One turn moves each row of this set onto another row. After a few examples, where does it send each row asked below?
reko: [ -5  -5  12 -11   1   1  -8   1  -4   7   1  -4  -5  -8  20 -11  -1  -7]
nav: [ -8  -4   6  -8   3   4   7  12  -9  -6  -9  -6 -12  -1   6  -9 -10  -5]
ris: [ -3  18  -2 -13  -2   5  -3  -8  -2  -3   7   2   9   0   2   0   5   4]
Kana: [  7  -1  -3 -11  -1   8  -4 -13 -11   0   9   4   2 -24   2  -4   2  -6]
Vugit: [  0  -7   9  -7   0   4 -10 -16  -9   3   0   4 -12 -16   2  -4   6   2]
vip: [  3   6  -1   4  -1  14   1  -1   3   1  10  -8  -4   0  -5  -4 -12  14]
toza: [  3   0  -3  -6   6  -1   7  -9 -10   1   6   7  20 -17   2   0   1   3]
Tof: [ -9   3   1 -19  -1   5   3   6 -10  -9 -11   4 -12  -5   5 -12   0  -5]
Sogov: [  2 -14  -4   3   7   0 -12  -5  -6   2   7   3  -7  -8  -2   1   0  15]
vosob: [ -1   3  -9  -4  -6   0  -6  -6 -11  11  -7   2   0  -8   3  -4 -13  22]
pog: [  0  -4  -7   5  -1  10   5 -13  -2  10   6   9   6 -16   8   4  -7   8]
tota: [ -5   1   6  -1  -8  -2  -6  -3 -14   4  -2 -18  -5 -18   5 -12  -4   5]
duzi: [-11  -6   6  -8   3   2  14  15  -7   3  -1   8  -8  -2   3 -18  -8  -2]
Podi: [ -7  -7   6   3  -2   0   3 -17  -5   5  -2  11   1 -11   4  -3   3  18]
Zudu: [  6   0  -3  -3 -14  12   6  11  -5  15   2   0  -3  -2   4  -1   4  -4]
Puzef: [ -3   9   0 -14   0  -2 -12  -2 -16   8  -5  -9   1 -18  -1  -5   4   2]
vomap: [  1  -5   0  -1   9  -4  14 -15 -11  -3   6  -6   8   1  -2 -12  -1  -5]
bef: [  1  -2  -3 -12 -11  12  10  -5   5   5 -11  -5   3   2  10 -13  -4  -3]
Vos: [  4 -11  11   1   1  -3  -2  13 -10   8  10  -3  -2  -4  12 -10  -9   6]
sof: [-11   5  -7 -17   0   0   8  11 -10  -9  -9  11  -1  -4   1 -10   3   6]
bipi: [ -4  10   0 -12   1  -4  -1  -6 -14  12 -12   0  11 -11   0  -4  -3  14]
giset: [  3  15  11 -11  -7   6  -2  -8  -8  -4   9  -6   0  -3   3  -5   0  -6]
Bigez: [  1  -4  -5   1  -4  -6  -7   1 -12   2  -1 -13   0  -9   3  -9 -15  17]
Duvap: [  9 -13  -8   2  10   6  -3  -6  -4   1  10  -5   5 -13   2   0 -13   3]
konin: [  4  -8   8   0   1   6   7 -14  -6  -1   5  -8   5 -21   5 -10  -9  -5]
dige: [-14  -5  -2 -15   6  -4   8  13  -5  -2  -1  10  -1   2   7 -14  -3  -4]
lada: [ -8  -5  -4   0   3   6   5  19  -8   0  -4   1 -14   1   3  -3 -10   6]
vukev: [  8  -4  -4 -11   1   5   3   9  -2   7  -5  -7   9   8   6  -1  -3  -7]
Kon: [  6  -6 -14  -2   6   8  -2 -12  -9   6  11   1 -11   0  -3  -3  -1  -5]
ledal: [  5  -2  -1  -3 -12   5  17  11  -4   3   1  -4  11  -4  -3 -14   5   4]
tik: [-13   2  -6  -3  -3   4  13  14  -7   0  -7  11  -6  -2   3  -5  -3  13]
lazef: [  4  -3 -14  -4  12  -2   5  -7 -11   0  13   1   6   0  -9  -4   6   0]
tiba: [ -3   1  -7  -2  -5   9   7 -21  -8   6   8   5  -9  -7   0  -9   7  -4]
Deduf: [  2  -7   3 -11  11  -9  -6 -10 -11  -4   0   6   8  -8  -3  -3   7   9]
vevut: [  9  -3 -16 -16 -10  11   2   5   1  -2  -1  -2   2  -3  -2 -15   3   3]
godi: [ -6   0   0 -24   9   2  -9  -2   1   3  -4   2   5 -10  10 -15   6   1]
buz: [  4  -7  -1  -2  -2   6   1  10  -5  11   8  12  -4 -10   2 -13  -6  22]
podoz: [ -1 -14  16   4   9  -5   1 -10  -8   0   0  -7   1 -10   1  -7  -2   7]
liv: [ -5  -2   1   8   1   5  19 -17  -7  10   5   2   1  -2   1  -7  -1   1]
Tosek: [ -9  -4  -1 -14   0   3   3  13  -8   3   1  13 -14  -1   7 -13  -4  -7]
lekoz: [  8   7  11  -1  -2   8   0  -2  -6  -4  12 -13  -4  -1  -3  -8 -10   1]
ked: [-10  -7  -7 -11   7   4   6  18  -3   1   2   9  -9  -2  -2 -16  -5   2]
pafed: [ -4   0  -1 -14   4   5   6   0   2   7  -3  12   8 -13   1 -20   2  20]
Voni: [-18  -4  -5 -10   0   5  10   9   1   3  -3  12  -9  -3   7 -16  -3   1]
zul: [-5 13 -5 -1  0  9  4 -6  5  1  6  1  9  1 -1 -1 -3 17]

tik moves to nav
ris moves to vip
vevut moves to Zudu
Where do these go?
Kana moves to pog
podoz moves to Deduf
godi moves to buz
duzi moves to dige
tiba moves to liv
Puzef moves to vosob

One turn moves each row of this set onto another row. After a few examples, where does it send each row asked below?
V: [ -1 -11   2   2   7  -7   9  11 -16 -10  -6   8  -3  -8   8  -4   3]
J: [ -2   6  -1  -8 -17   8  -4   3  11   0  -5   2   1   0  -2   4   0]
G: [  1 -10   9  -1   9  -7   8  10 -13  -8  -4   8  -8  -7   6  -9   5]
T: [ -9 -18   7   6   4  -4 -11  12  -5  -9   8  -1   6  -2  -9  -2  19]
A: [  4  -6   8   2  -6  -3   5  -4 -19 -19  -9  -2  12  -2  -6  -3   4]
D: [ -4  -8   6   0  10  -7   5  13 -16  -8  -4   4  -5  -8   6 -11   1]
L: [ -7 -12   8  -1   8  10  11   0  -5  -6  12  -1  13  -5  -2  -3  16]
N: [  1 -10   2   4  -5  -5   4   2 -19 -20 -10   1   9  -4  -1   0   3]
H: [ -7   8  -1  -6 -12   0  -6   2   8  -2  -5  -8 -10   5  -4   6   9]
X: [-11 -11   7  -2   9  12   6   5  -5  -6  12  -1  15  -7   0  -5  11]
C: [  0   5  -1  -9 -12   9  -3  -1  14   2  -2   2  -1  -2  -2   2   1]
U: [-2  9  3 -2 -9  3 -3  7  4 15 -2 -2  4  2  4  4  2]
Z: [-11 -14   6   3   6   8   5   4  -5  -7  11  -1  15  -4  -1   2  18]
S: [  0   7 -10  -4  -6  -3  -1   8   4  11  -1  -7  -7   1  -7   0   4]
B: [ -9 -15   7   2   4  -4 -14  11  -6 -13   6  -5   5  -3 -13  -8  14]
Y: [ -4 -17  11   3   2  -5 -13  10  -5 -10   6   0   4  -1 -14  -7  16]
W: [ -3  -5   6   0  -5   0   3  -1 -19 -22  -9  -3  11  -3  -3  -4   1]
R: [ 1  9  6 -2 -7  1 -5  3  6 14 -4 -2 -1  1  5  2  1]
M: [ 3  5 -8 -3 -6 -3 -7  3  6 11 -2 -8 -5  0 -9 -1  4]
E: [ -3  10   0  -6 -10   1  -6  -4   6  -1  -6 -10  -8   4  -3   5   8]

G moves to L
D moves to X
Where do these go?
M moves to R
Z moves to N
U moves to J

One turn moves each row of this set onto another row. After a few examples, where does it send each row asked below?
Liti: [ -5   2   0   0  -4  -5   1  -2   4   3   7   0   8  -2   3  -8  -2   8
   0 -10  -6   4  19   1   0  -2  -4  11  -8   3]
Mogud: [ 11  -4  -7  -8   3  -9 -25  14  -1 -15  12   4  12  -6   2  -5  -2 -21
  -1   0  -4   6  -2  -2   0   6   4  -8   5   3]
dut: [  2  -5   3 -15 -15   3  -4  -4 -16  -2   3   0   6  -5  -6   5  -6   2
   0  16   3   5  -7   5   0  -6  -7   3  -3   9]
nuzar: [  0 -10   2 -17 -17   1  -8  -4 -15   0  -1   0   4  -3  -4   6  -5   6
  -1  15   5   6  -4   1   0  -2  -3   3  -4   9]
gefeg: [  5   3   3 -18  10  -2   7  -7 -10  -1   7   7   9  -7  12   2  -3 -11
  -6   9  11   5  -7   2  -3  -1 -13  -7  -1   6]
panid: [ -4   5   0   1  -3  -4   4  -2   4   1   9   1  10  -4   1  -9  -3   6
   1 -10  -7   3  17   4   0  -4  -7  12  -7   4]
zov: [  3 -10   2 -15 -20  -3 -10  -3 -13  -4  -1   4   5  -2  -8   4  -6   3
   2  14   6   9  -4   3  -1   0  -1   6   0   8]
Dalal: [  0 -14   4  -4   9  -5 -21  11  -8  16  12  -1  10 -10  -4   4  -3  10
  -7  -9  -5   1 -12   3   0   6 -11  -7  18   3]
dekem: [ -3  -6  -1  -5  11   5 -14   2  -2   4   2  -7  -1   1  19  -4   2   2
  -1 -15  10  -6  -6 -10  -1   2  -2  -9  12   4]
Zug: [  2 -10  -1  -2   3  -5 -22   5   3  -3  -1   0   0   5  10  -8  -1  -1
   4 -18  14   2  -3  -7  -2  10   5  -3  20   2]
lifa: [  8  -8   2 -17  -3 -18  -9  -5  -4  -5  -1  13   7   2   7  -2  -4  -8
  -1   5  19  16   1  -1  -4  14   3  -1   4   2]
dolid: [  2   4   2  -1  15   8  -6   5  -1  -3   8  -3   3  -5  11  -7  -2  -7
   1 -13   7  -7 -13   0  -1  -5 -11  -7  18   5]
dimad: [ 11   2   4 -15   3 -12   1  -3  -5 -10   6  16  11  -5   1  -4  -8 -16
   0   7  15  12  -7   8  -4   5  -9   0   8   4]
dubor: [  7  -1   1  -5   9  -4  11  10  -5  -4  15  10   8  -6  -5 -19  -5  19
   1  -4  -4   8   5   8   1   2  -8  -9  13   3]
Zepos: [ -2   4   1   2  -5  -7   1  -1   6  -1   8   4  10  -3  -2 -10  -4   5
   3 -11  -6   6  17   5   0  -2  -5  14  -4   3]
nif: [  9   0  -7  -9   9  -2 -18  13  -3 -13  16   0  12 -10   5  -3  -1 -22
  -4   2  -8   1  -5  -1   0  -1  -3 -11   2   5]
Gura: [  5  -5  -8 -11   9  -1 -21  10  -5  -6  12  -5   9  -7  12  -1   2 -15
  -7   2  -7   0  -1  -8   1   1   1 -15  -4   5]
taz: [  7   0   2   1   7  -3 -14   7   4 -10   5   5   4  -1   2 -11  -5 -10
   6 -16  11   1 -11   4  -2   3  -5   0  26   3]
sifel: [  0 -16   4  -5   6  -9 -24  11  -7  15  10   0  10  -8  -4   4  -3  11
  -7 -10  -3   3 -10   3   0   9  -8  -6  19   2]
virub: [  6 -10  -8 -11   3  -8 -28  12  -2  -9   9  -1   9  -3   9  -3   1 -15
  -4   0  -3   5   2  -9   0   8   8 -11  -1   3]
Fiz: [  3  -5  -1  -9  11  -1  10   7  -8   3  13   4   5  -5   4 -16  -2  25
  -2  -3  -4   5   8   1   1   1  -6 -13   6   4]
kema: [  8  -8   0  -6   4 -11   3  10  -2  -5  10  12   7  -1  -6 -20  -5  21
   3  -6   0  13  10   5   0   9   0  -6  14   2]
kibas: [  3 -14   5  -3   6 -10 -23  12  -6  12  12   2  11  -9  -8   2  -4   8
  -5 -10  -3   4 -11   6   0   9  -9  -4  22   2]
sebim: [ -3   1   0   1  -7  -8  -1  -2   6   1   7   2   9  -1   1  -9  -3   7
   2 -11  -5   6  20   2   0   0  -2  13  -6   3]
Kotul: [  2 -12   5  -3   8  -7 -20  12  -7  13  13   1  11 -11  -7   3  -5   7
  -6  -9  -5   2 -13   6   0   5 -12  -5  21   3]
diget: [  3 -12  -2  -9   5  -7   2   8  -5   2   8   7   4   0   3 -17  -2  27
   0  -5   0  10  12  -2   1   9   2 -10   8   2]
disuv: [  2  -8   0 -21   4  -8  -3  -9 -10   4   0   4   5  -1  18   3   0  -3
  -7   8  15   8   0  -7  -3   8  -1  -8  -5   4]
mib: [  4  -5   3 -14 -18  -1  -6  -2 -13  -6   2   4   6  -5 -11   3  -8   0
   2  15   4   8  -7   7  -1  -4  -6   6   1   8]

dimad moves to lifa
kema moves to diget
Where do these go?
Liti moves to panid
Mogud moves to virub
Kotul moves to kibas
dekem moves to dolid
dut moves to mib

One turn moves each row of this set onto another row. After a few examples, where does it send each row asked below?
Kagu: [-30  19   1 -11  -5   7   0  11 -10  10  -2  -4   0   4]
lagan: [-21  20   3  -5  -6   2   6  -4 -22  15  -5   7   0  -2]
ziban: [-12  16   8  -6  -5  -9  11  11 -17  23  17   1  -1   5]
zugip: [ -3  14   6  -3  -9  -6   9   4 -14  23   5  -9  13   3]
rizog: [-13  22   7   5 -14   1  14   4 -11   3  -6  18  -2   3]
fivu: [-12   6   8  -6  -4   5   3   9  -7  11  25  11   6   1]
dadil: [-10   6   4  -8  -7   4   8  17 -11   1  -3   7  21  -2]
non: [-25  21   2  -4 -11   0   3   5 -25  18  -1  11  -3   5]
Fofo: [ -3  25  11   2 -27  -1  -1  14  -9   8   2   1  -1  13]
divef: [-15  26  12   5  -9   1   9   8  -8  -5  -2  12  -4  -2]
lebur: [-10  12  -2  -1 -14   7  -5   9   2  -1  10  -1  -4  10]
peme: [  5  16   8  -1  -8  -9   2  10 -15  14   1  -9  12   7]
Gena: [-13  10  -2   5 -18   5  -4  11  -2   4  20  -2   2   4]
Labud: [-21  14   2 -17  -2   8  -6  12  -8  10   0   0   4  11]
konuf: [ -8  23  17   0 -26  -2   6  12 -11   7  -3   5  -3  11]
fedo: [-11   6   5   5   0  -2   0   6  -7   9  23  10   6   5]
vute: [-10  18   4  -5 -16  -5   9   6 -22  21  17  -1  -4  -1]
Garem: [  0  10  11  -2  -6 -12   5  10 -17  14   7 -12   7   5]
sis: [ -8   2   3  -7 -12   2   3  12 -21  -1  -8   7  14   1]
nukad: [ -9   4   3   2 -13   5   0   5   2  -2  14   1  -3   8]
Garo: [ -5  11  13   6  -4  -3   1  13 -18  -2   9  14  15  -5]
vad: [ -8  27  13  11 -23   0   2   9  -9   7  -4   4   7   7]
Lufo: [-27  11   9 -13  -4   5  -6   7 -13  13   1   0   1  11]
Nor: [ -8   8   2   7  -3  -5   8  15 -16  -6   5  14   8  -3]
lut: [ -4   6   0 -12  -8   4   2  13 -17   6  -9   4  17   3]

fivu moves to lagan
Labud moves to lut
Garem moves to konuf
Where do these go?
dadil moves to zugip
ziban moves to rizog

